Small tables with named rows and columns. After each table, cells are looked up by row and column.

zoz:
	lotopu	mumef	nimo	vukam	dod	samam
zulod	234	81	111	174	181	168
gumez	180	173	174	176	177	176
vebab	175	167	168	171	172	171
pige	46	230	195	119	110	127
nos	180	173	174	176	177	176

vebab, dod => 172
pige, vukam => 119
vebab, samam => 171
pige, lotopu => 46
gumez, lotopu => 180
gumez, mumef => 173
pige, samam => 127
pige, nimo => 195
vebab, mumef => 167
zulod, nimo => 111
gumez, nimo => 174
Row with the largest lotopu: zulod

Table famego
columns: finakog, sif, dipo, nok, kopal, zaki, telebel, pubo, tir
zavudu: [4123, 8568, 5547, 4694, 3515, 4819, 5333, 1855, 3275]
babobuz: [8511, 3372, 6335, 4162, 8532, 6144, 4940, 5173, 9192]
rog: [4199, 5775, 5192, 8273, 3324, 3096, 4584, 6652, 5100]

pubo of babobuz is 5173
kopal of babobuz is 8532
finakog of babobuz is 8511
sif of zavudu is 8568
pubo of rog is 6652
telebel of rog is 4584
tir of babobuz is 9192
kopal of zavudu is 3515
telebel of babobuz is 4940
zaki of rog is 3096
tir of zavudu is 3275
zaki of zavudu is 4819
pubo of zavudu is 1855
dipo of zavudu is 5547
sif of rog is 5775
finakog of zavudu is 4123
nok of babobuz is 4162
dipo of babobuz is 6335
sif of babobuz is 3372
telebel of zavudu is 5333

zukom
fields: bula, midalot, sured, dud
fid: [182, 87, 135, 34]
mabim: [211, 105, 130, 95]
gev: [183, 87, 136, 33]
dafedob: [200, 76, 146, 21]
fumib: [186, 83, 137, 29]
mizuso: [211, 73, 148, 20]
ravik: [188, 107, 126, 80]
tivi: [247, 93, 146, 90]
suzuro: [237, 69, 156, 28]
befure: [183, 88, 135, 35]
famir: [206, 106, 129, 94]

What is the bula of tivi in zukom? 247
What is the sured of tivi in zukom? 146
What is the sured of fumib in zukom? 137
What is the sured of befure in zukom? 135
What is the dud of famir in zukom? 94
What is the bula of fumib in zukom? 186
What is the dud of tivi in zukom? 90
What is the bula of dafedob in zukom? 200
What is the sured of famir in zukom? 129
What is the dud of mizuso in zukom? 20
Which row has the largest sured? suzuro

mugo =
         zatug  tak  muda  nedodok  letuk  nuseg
pitikel     62   54    73       43     45     33
nanim       59   50    66       44     49     39
mazaluz     47   48    50       52     57     60
tilam       46   44    50       51     60     58
vot         61   51    70       43     54     35
maf         63   76    62       50     40     34
dem         50   50    84       34     57     24
zuputim     47   37    56       44     60     49
mamulov     60   45    78       35     59     36
povit       62   58    61       45     41     34

What is the zatug of pitikel in mugo? 62
What is the muda of vot in mugo? 70
What is the nuseg of maf in mugo? 34
What is the muda of nanim in mugo? 66
What is the nuseg of zuputim in mugo? 49
What is the muda of maf in mugo? 62
What is the letuk of nanim in mugo? 49
What is the tak of pitikel in mugo? 54
What is the nuseg of mamulov in mugo? 36
What is the tak of povit in mugo? 58
What is the nedodok of nanim in mugo? 44
What is the nedodok of zuputim in mugo? 44
What is the nuseg of povit in mugo? 34
What is the zatug of povit in mugo? 62
What is the zatug of mazaluz in mugo? 47
What is the nuseg of mazaluz in mugo? 60
Row with the largest nedodok: mazaluz

susufu:
	tuf	kul	fezozip
medekil	31.522	33.204	32.279
pak	88.040	75.145	76.841
foturi	18.954	22.764	19.879
rekat	21.191	25.573	23.506
rinoru	95.828	84.627	86.417
mar	19.073	22.812	19.878
komi	20.557	23.871	20.980
zedugu	80.813	66.572	68.904
dibovi	19.795	24.205	22.016
sirib	18.878	22.779	20.151
kap	29.639	27.563	37.036
nata	19.575	23.184	20.201

What is the tuf of foturi in susufu?
18.954
What is the fezozip of dibovi in susufu?
22.016
What is the tuf of pak in susufu?
88.040
What is the tuf of nata in susufu?
19.575
What is the fezozip of rekat in susufu?
23.506
What is the kul of pak in susufu?
75.145
What is the tuf of rekat in susufu?
21.191
What is the tuf of zedugu in susufu?
80.813
What is the tuf of sirib in susufu?
18.878
What is the tuf of rinoru in susufu?
95.828
What is the kul of sirib in susufu?
22.779

